The same turns and mirrors carry the whole set onto itself and the rows of a family onto each other. Which other rows belong to the same family as each row named below? List them in the order they appear above.
These 30 rows form 5 families of 6 rows each.
pelud: [-26.4  -3.0  -6.5 -14.9  -1.1  -8.5  33.0 -32.8  13.1 -17.9  23.5 -34.5
  11.8  -3.1  15.0  -8.3 -41.2  -7.1 -11.6 -15.1   7.8  -5.1 -12.3  -8.4
  -5.8   6.6 -29.7 -23.0   0.8   9.7]
lebe: [  3.6 -39.7  -1.8  -9.3   4.5  13.5  17.4 -16.9   9.6 -23.5  32.9 -15.0
 -16.6 -19.7  20.2 -19.3 -16.7   0.3 -25.2 -35.1  -7.4  -9.0 -16.5 -26.9
 -17.7  29.4 -20.8 -10.7 -26.5   2.6]
Vufe: [-15.6 -20.6  -5.7 -10.2 -11.3  23.2  44.2 -36.5   1.8 -26.8  12.4 -13.1
 -15.7   8.5   7.1  -3.0 -42.1  19.1 -21.9 -33.2  12.3 -17.6 -10.0 -19.6
  16.5  19.9 -27.3   3.1 -10.0 -16.8]
mamo: [-14.7   6.3 -17.4 -12.1  -9.3  -6.7  34.2 -27.5  11.3 -20.1  18.8 -21.2
   3.7  -2.5  26.4   2.8 -43.2  -8.2  -3.9  -7.3   8.0  -2.1 -14.0  -4.3
  -6.8   1.9 -27.3 -14.7   5.9  12.7]
sigik: [ -4.9 -19.0 -26.5  19.2   4.3 -10.8  20.8   0.8 -19.0  -6.8   2.8 -29.3
  11.8 -13.9   1.6  11.3   4.3 -32.9 -24.7 -29.8  15.0   4.3  -1.9  23.6
 -14.4   8.0 -35.2  16.9   8.0 -21.0]
sati: [  4.4 -52.1  -1.2  42.3  16.4   8.2  39.1  -5.6 -11.7  13.6   7.3 -19.6
 -29.5  -1.4  12.1 -15.9  -2.8 -10.9 -12.8 -13.1  12.7   1.2  -6.5  21.9
  -9.1  20.3 -38.6   4.2  -5.2   0.4]
ter: [  2.8 -16.6 -22.1  25.4  11.6   3.0  34.4 -14.0 -31.6 -10.9  -4.0 -31.8
  11.1  -9.8   1.7   0.1  -6.1 -31.5 -31.2 -23.6  14.6  -2.6  12.2  29.8
 -21.5  13.7 -40.6  11.4   4.7 -14.9]
leki: [-20.7  -3.6 -27.8 -13.7  -5.7 -17.8  29.1 -31.5   6.9 -21.0  18.7 -19.2
   6.0   4.2  27.2 -13.8 -36.3  -0.1  -7.6  -8.6   4.0   1.0 -21.9  -2.8
  -5.2   0.2 -26.8 -20.1  -8.3   4.4]
Pivag: [ -8.6   1.4 -20.2 -16.8  -0.2 -20.5  31.6 -31.0  12.0 -18.1  24.1 -20.2
   0.9  -4.5  18.6  -9.3 -44.6 -10.0 -26.4 -18.7   8.5 -12.4 -25.9  -6.0
 -19.7  10.8 -18.5 -16.9   2.0  -4.3]
mimuf: [-23.7  -7.5  -5.2 -14.3 -14.2  22.9  42.8 -23.3   2.0 -19.5   9.7 -26.2
 -17.6   3.4   8.9   5.8 -37.5  17.9 -22.9 -23.3  -0.6  -2.0 -10.3 -22.2
  23.6  29.2 -30.1   5.8 -14.4 -16.8]
Gud: [ -9.0 -20.3   2.9  41.8  -1.7  -6.3  34.0  -2.5  -4.5 -16.1 -12.1 -27.2
 -14.2  12.5  17.9   5.0  -1.9   0.7 -34.1 -25.1  27.9  15.6 -13.4   7.0
   5.1   5.0 -23.3  30.2  -8.1 -41.2]
novub: [-14.2 -13.5   4.9  -9.9 -12.7  30.5  36.2 -22.9  10.2 -33.3   4.8 -25.1
  -2.8  -4.0   9.1  -2.5 -31.9  20.9  -9.7 -22.6   0.3  -7.5  -3.0 -22.0
  20.2  20.2 -36.3  14.8 -16.3  -4.7]
fis: [  2.1 -20.0   5.2   3.1  -0.7  14.9  16.7  -5.7  16.8 -26.0  27.1 -17.0
 -12.8 -23.1  25.4 -12.7 -21.6   4.3 -16.8 -17.0 -14.4   8.1 -19.4 -21.5
 -21.1  29.5 -16.4 -11.1 -18.9  19.8]
Bipu: [-12.9 -24.9   5.9   3.7   0.8  16.2  23.8 -19.2  22.8 -27.2  33.0 -17.9
 -13.4 -13.1  25.0 -16.9 -16.8  -0.6 -19.0 -26.6  -5.2  10.9 -12.8 -28.7
 -16.6  23.6 -10.9 -21.0 -16.2  16.1]
Gufa: [-26.1 -10.3   7.0  -5.9  -9.7  32.0  37.5 -30.9  13.6 -32.4   9.8 -27.5
  -3.3  -5.6  -1.6  -1.5 -35.8  15.4 -20.8 -33.0  -1.1  -4.2  -4.6 -19.7
  10.6  27.8 -23.5   3.8  -8.2  -4.2]
vulep: [ -4.6 -19.9   4.9  30.6  -4.3   3.9  33.6  -7.7  -4.3 -27.6 -21.4 -28.8
  -5.1   4.7  20.3 -13.4   0.3 -12.0 -36.3 -21.3  32.5   8.9  -3.2   4.6
  -5.7   4.8 -26.9  25.2 -15.2 -48.7]
Tuva: [ -2.8 -20.4   7.0  42.4   2.6   2.7  34.5 -14.6   8.7 -12.0 -18.6 -29.2
 -18.4   5.8  10.8   1.7  -6.2  -2.1 -42.5  -8.1  32.7   3.6 -17.5   8.2
  -4.8   4.2 -27.8  31.2 -12.1 -31.3]
sov: [  2.2 -22.0 -28.0  18.1   9.7  -0.2  27.9  -8.1  -2.5  -5.7   0.0 -25.3
  12.2 -15.6  -5.1   2.0   7.8 -38.4 -26.6 -13.1  23.7  -8.0   0.4  18.3
 -17.8   5.4 -39.2  20.3   5.8 -12.5]
givan: [-12.2 -21.9   0.9  33.2   0.3   1.2  30.1  -6.6  -6.0 -29.3 -19.5 -30.7
 -22.1  10.6  22.0  -7.0   5.6 -16.8 -30.4 -10.0  33.2   9.8  -9.2   0.0
  -6.4   0.1 -16.8  30.9 -17.0 -30.8]
Kepa: [ -2.2 -24.7 -29.1  17.9  -2.5   5.1  30.3  -8.0 -25.9 -10.8  -3.0 -21.1
   6.9 -13.6   7.4  -3.8  -3.1 -41.1 -17.3 -27.4  20.0  -0.5  11.3  28.6
 -20.4  10.1 -33.8   2.9   9.3 -21.7]
Tidin: [ -6.4 -27.5  -7.4 -10.0   0.2  16.6  23.2  -6.0   7.9 -17.6  34.8 -18.0
 -21.7 -15.8  25.6  -9.8 -12.0  -2.1 -22.7 -24.1 -14.1  10.2 -14.1 -30.9
  -8.9  35.9 -19.1 -15.0 -24.7   5.3]
Kavu: [  1.4 -44.8  10.8  41.3   8.3   2.8  33.8   5.0 -27.8   3.1  -0.7 -23.5
 -21.5  -2.1  21.2 -29.8 -16.5  -6.5 -23.3 -16.9  14.7   9.3  -7.9  24.8
 -14.5  24.4 -31.9  -9.5  -9.6 -17.1]
Memi: [-19.3   5.8 -23.2 -23.3  -3.1 -17.2  30.0 -20.9   8.1 -12.2  24.8 -30.3
   1.2  -4.7  24.9   3.4 -35.0 -14.0 -22.4  -7.8   3.0   1.4 -20.2 -13.2
  -8.1  11.7 -27.5 -18.9  -4.4  -2.0]
popu: [-21.3 -17.1 -11.9 -11.8 -12.4  25.2  32.7 -27.3  -1.8 -31.8   3.3 -20.5
   2.5  -1.3  -2.6  -8.7 -36.2  28.9 -17.4 -24.9  -4.4  -7.8 -10.2 -12.8
  18.3  24.8 -32.3   7.5 -19.7  -8.3]
ger: [  1.6 -15.0  -1.0  43.4   5.4   9.2  40.9 -16.7  -8.9 -27.7 -15.0 -25.7
 -11.9   9.2  21.2  -3.2   3.6 -11.0 -40.8 -24.8  26.1  12.6   2.5   6.9
 -11.3   7.4 -23.7  29.1 -12.7 -34.1]
pob: [ -7.5 -45.9   5.9  33.6  15.8  -4.0  33.3   7.7 -31.3   2.1  -1.7 -34.3
 -25.8   2.7  12.8 -28.0 -11.7 -11.2 -12.8  -3.6  14.7   2.6  -9.9  20.5
  -8.3  20.0 -33.3   2.6 -10.6  -3.9]
Per: [ -9.1 -22.0 -29.7  18.3   2.3   8.1  27.1  -0.1 -29.8 -16.8  -8.1 -26.5
  -2.2 -12.8  -7.1   2.0  -1.5 -39.3 -19.9 -17.6  16.8  -3.1   5.3  23.2
 -18.9  14.8 -24.5  18.2   7.9  -9.6]
lumam: [  6.6 -41.8   6.7  44.9  21.3  -3.0  39.7  -5.2 -27.1   1.0   3.9 -28.0
 -15.3   6.5  27.5 -25.8  -3.2  -9.9 -25.4 -13.8  15.7   7.9   1.1  18.0
 -13.4  14.8 -42.1  -1.5 -13.2  -8.6]
nof: [ -0.7 -52.6   2.4  39.7  12.8  -4.3  30.1  10.5 -26.7  10.5  12.2 -23.9
 -18.9   0.6  16.7 -12.8  -0.8  -5.0 -14.3 -24.7   9.8  11.0  -6.9  19.2
  -1.7  20.5 -39.5   0.9  -7.1  -9.9]
Kimin: [ -5.6 -25.8 -13.8   3.4  -4.1  15.4  12.8 -15.4  11.9 -32.9  23.5  -9.2
 -14.6 -16.8  23.6 -14.2 -14.9   8.5 -21.3 -24.8 -15.3  11.7 -22.7 -19.2
 -21.3  26.8  -8.0 -12.3 -27.2   9.8]

The rest of the family of mamo: novub, fis, vulep, Kepa, Kavu
The rest of the family of sati: lebe, Vufe, Pivag, Tuva, sov
The rest of the family of ger: pelud, ter, Bipu, Gufa, lumam

The same turns and mirrors carry the whole set onto itself and the rows of a family onto each other. Which other rows belong to the same family as each row named below? List them in the order they appear above.
These 20 rows form 5 families of 4 rows each.
modos: [  9.3  22.4 -26.5  -4.3  -6.2  16.6   1.8  -5.1   4.7  -2.5  12.5 -12.2
  27.8  -0.4  -4.0  22.4  -0.5   4.1  11.9   4.0  25.6   8.5  10.3]
gev: [ -4.2   6.1  29.2  -1.4  -2.5 -26.9  -7.5  -6.8   0.2   9.8 -29.1  15.9
  -1.0  10.5  -8.0  13.8  -4.5   6.5   1.4  -9.1 -20.1   6.8  14.6]
pofav: [-22.0   3.4 -24.2 -16.0   0.2  17.2  18.8   1.4  10.0 -12.0   2.1  10.0
 -16.4 -11.1  -2.9 -18.8   8.4   1.2  -2.2  18.5   1.3  18.8 -20.8]
gabir: [ -9.7 -21.8  18.2  17.1   3.5  -2.4  -9.1 -10.8 -29.1   5.6  -8.5 -19.9
   5.1 -13.9 -16.8   4.4  12.5 -15.2 -16.2   9.8   7.1  15.1   1.7]
Vor: [ -0.8   4.5  32.7   1.5   1.8 -24.6  -4.5  -5.0 -15.3   8.7 -28.0  24.7
   4.3  16.0  -8.8  11.9 -10.2   4.5   0.1   5.7  -2.5  -3.9  12.5]
dati: [-16.2 -14.4  12.8  15.4  -1.7 -23.7 -17.9 -12.7 -16.2  15.3 -10.4 -16.7
  -5.0 -13.4 -33.9  -0.9   6.6  -5.2 -11.0   6.7   7.9  12.4  -5.2]
lafe: [ -6.6  13.3 -24.5 -16.1   9.0  23.3  15.7   2.2   5.1  -8.3  16.4  11.0
 -21.4  -0.3  -6.9 -20.8   3.0  -4.6  -1.8  25.2   5.7   1.0 -17.9]
Vedo: [ -5.1  18.9  32.0  -7.3   4.5 -14.1  -5.3   3.6  -2.8   8.4 -28.9  15.5
   4.3  15.1  -0.8   7.4 -15.6   8.1  -1.6  12.6 -19.3   2.0   9.9]
migo: [-10.8 -13.3  18.0  17.8  -5.3  -7.1 -24.0  -9.2 -11.5  -1.1  -8.7 -19.1
  -0.9 -12.5 -19.8  -4.3  12.9 -12.6 -27.2   9.9  10.0   0.2 -10.7]
tezi: [  3.5  16.4 -30.8  -9.2 -15.1  16.5   1.8  -8.9   4.9 -11.2  17.6   3.8
  15.6  -4.4   1.3  17.8   8.2  14.9   8.4  -9.7  15.1   0.7  20.8]
ratel: [  2.2  29.6 -31.5 -16.2  -4.9  15.6  11.4 -11.1  -1.4  -1.5  11.4   3.4
  12.9   3.9  -1.1  14.5   9.3   4.8  12.0  -6.9  29.4  -2.2  13.2]
Pema: [ 11.0  13.6 -25.3  -7.7  -3.6  14.4   8.8   3.2   5.3  -6.3  18.8  -9.2
  20.5  -8.4   2.5  18.9  -1.5  11.8   0.3  -4.5  19.1  -6.2  20.1]
Vefun: [-15.3  16.2 -18.6  -8.6  11.7  15.2   8.1  -1.5  12.1 -18.3  16.5  12.2
 -22.4  -0.3   0.1 -21.2  -0.6  -3.3   3.6   9.8  -4.3   4.0 -23.5]
Bik: [  4.3   8.0  19.5  -6.2  -0.8 -18.2  -4.4  10.0  -3.3  20.9 -35.3  15.0
   7.7  16.0  -5.6   3.8  -7.8   9.1   5.1 -11.3  -9.6   2.6   8.2]
toz: [ -6.9  12.3 -18.2 -10.2   7.7   7.6   9.7  -0.5   2.5 -17.9  12.2  22.4
 -18.1 -14.7   7.4 -20.6   6.5  -1.1   1.8  23.4 -13.3   4.6 -17.0]
Povel: [-16.6  10.5 -27.2 -12.0   3.5  18.1  10.4  -5.7  10.6 -10.3  15.2  13.5
 -24.4 -15.1   1.5 -13.5  11.1   8.0  -3.9  26.9  -3.1  -4.8  -4.8]
Gatod: [ -5.4  -9.4   5.0  17.8   5.3 -17.1 -13.8 -18.3 -20.3  11.5  -9.3 -23.4
   8.8 -22.1 -18.1  -5.8   9.9 -16.5 -18.1  -1.1   7.2  15.7  -6.2]
feko: [  2.5  13.6  29.0   0.1   0.4 -20.9  -0.7  -5.4  -1.3  11.5 -24.4  16.2
   5.0  23.5 -14.1   3.8   1.2   7.1   3.8   2.9 -26.8  11.6   8.0]
vuvi: [-15.0 -16.1  20.4  15.6  11.4 -13.0  -7.9  -5.9 -22.2  17.4  -9.7 -17.4
   4.1  -4.7 -27.1  -3.6   8.0 -17.8 -19.4  12.5  12.3   4.6  -3.2]
muso: [ 13.3  26.5 -19.1   1.5 -11.6  16.8   8.4  -0.7   6.4  -2.9  15.1  13.9
  23.7  -0.7  -1.6  24.4  12.9   5.5  -2.6  -0.7  23.6   0.2  16.6]

The rest of the family of modos: Vedo, toz, Gatod
The rest of the family of migo: pofav, Bik, muso
The rest of the family of Vor: dati, ratel, Povel

The same turns and mirrors carry the whole set onto itself and the rows of a family onto each other. Which other rows belong to the same family as each row named below? List them in the order they appear above.
These 20 rows form 5 families of 4 rows each.
lese: [ -8.3  14.8 -31.3  -0.1  -0.5 -18.5  11.8  -5.1 -20.6 -11.1 -43.4  10.1
  38.8  -9.1  -8.9   2.2  -4.2  18.4   4.0 -22.2 -18.7  -9.9]
tobad: [ -1.0  32.7  17.1  12.5  -2.7  -3.7  28.7 -25.1  18.8  -8.4   3.4 -25.0
  -2.4  -2.1  -1.8  -7.4  17.4  12.5   7.5   1.9   8.8 -21.1]
mezo: [ -1.1  27.5  -6.4  41.2 -18.7 -15.7  -0.4  10.3  15.1  10.1 -15.4  16.0
   4.9 -23.5  -3.8  15.7 -10.4   6.5   8.1  -6.5   0.1 -13.1]
dur: [ -0.9  22.4   2.1   9.6  -3.5  -3.4  40.7 -32.5  18.2 -24.6 -43.9  -2.6
  -1.9 -12.5 -15.0 -15.3  12.3   3.6  12.2 -36.8  -6.2   0.8]
lutaf: [-14.9  33.6 -21.4  22.4  -5.5  -8.8   1.9 -18.2  -6.4  10.8 -39.3  11.8
  32.7   6.7 -12.6  14.2  19.4  21.7   5.8   8.0  -9.5  10.8]
bife: [  1.0   9.6  -5.7 -14.1  16.9 -26.2  46.6 -23.3  11.5   2.9 -13.1 -14.3
  10.3 -26.6 -12.2   5.9  16.2  21.9  21.2  -8.4  -4.3  -0.4]
pedi: [ -3.1  19.5 -14.3  25.5 -24.8   8.6   2.8  14.7  -1.3 -23.5 -11.1   5.3
  -6.8  -8.0  11.0  -9.0  -8.2   1.2  -2.7 -24.3  -2.3 -18.1]
pupu: [-12.3   1.7 -18.6  16.6 -14.4  10.8   4.3  14.1   5.3  10.4 -20.9 -16.0
 -19.6 -20.5  13.7   3.1  -4.6  19.1  -5.6 -15.3   3.2  17.1]
Tole: [ -3.9   9.2   7.4  32.6  23.6  -4.7  24.6 -14.1  -2.3 -18.6  12.0 -10.5
 -15.3  -1.2  -3.1  -2.5   4.5  10.5   5.1 -12.5  14.6  -1.3]
Vus: [-26.8  11.2  15.6  15.4   2.1   3.1  33.8 -13.5  -7.9 -26.8  -5.5 -11.5
  -5.4  -5.8  11.4  -4.1  12.9   3.1   3.6   9.3 -13.1 -25.1]
fila: [-11.6  14.6 -12.0  22.3   1.2  16.0   2.0  21.8   5.3  13.7 -17.1   9.8
 -17.8 -22.2   2.4  11.1   6.6   0.3  19.5  -3.1  -7.3   3.1]
Tus: [ 10.4  13.1  -8.4   5.9  -0.2   5.7  15.1   2.7   3.1 -10.7   6.2  -1.4
   6.8  17.7  18.4  -1.1  22.5   9.6  17.4   7.5  11.2 -15.6]
kisu: [-15.2  -5.7   3.9  15.5  27.4 -22.5  18.1  -5.0   0.7 -23.8  -6.3  -4.8
  15.4  -4.0  15.2 -17.4   9.1  14.1   9.5   6.0  -8.0 -20.3]
Velil: [ -3.4  15.7  -1.6  -0.8  13.2 -16.4  24.2 -35.0  20.6 -20.4 -43.7 -24.8
  28.6 -12.9 -12.8   9.8   1.6  13.5  23.2 -14.8   0.9   7.3]
dap: [-22.3  26.2  -9.3  15.3  -3.4 -16.8  10.6   1.6  -7.4  13.9 -38.8 -13.9
  18.5 -25.2 -21.3  17.4 -12.3  28.8 -17.0 -20.9 -14.8 -13.6]
nubu: [  3.9  12.9 -21.7 -24.3   0.1   5.5  34.8 -19.0  -4.1  -0.9 -36.7 -17.8
  10.8   2.1  -9.5  -2.5  16.1  25.5  14.0 -29.4  -2.0   5.5]
bukef: [ -1.7  24.5 -12.7  39.3   3.5 -10.6  11.5   5.8  -4.3   7.8  -4.5   8.6
 -11.3 -15.0  16.1   6.3  -0.9   2.4 -23.8   2.1  -3.7   4.9]
Rone: [-18.8  40.4 -21.8   9.2  -6.2 -19.8   8.9 -10.6  19.5  11.8 -50.9 -16.3
  26.9 -11.9  -0.7   7.5  -7.3  13.1  -0.1 -18.5 -22.2  14.4]
Dep: [-13.7  32.3  -8.9  10.7   2.9  13.7   1.3 -15.9 -13.4  21.5 -55.9  -9.9
  23.7  -9.5  -9.5  -1.4  -4.3  29.1   6.2   1.8 -13.2  -6.0]
nafim: [-11.1  14.3  -4.7   0.2  -3.5 -13.6  47.0 -34.8   3.9 -10.7 -35.7   2.6
   9.6 -19.4  -0.8 -12.8  -6.8  15.2  40.5 -18.8 -16.7   2.0]

The rest of the family of Tole: Velil, bukef, Rone
The rest of the family of pupu: dur, lutaf, kisu
The rest of the family of Dep: Vus, fila, nafim

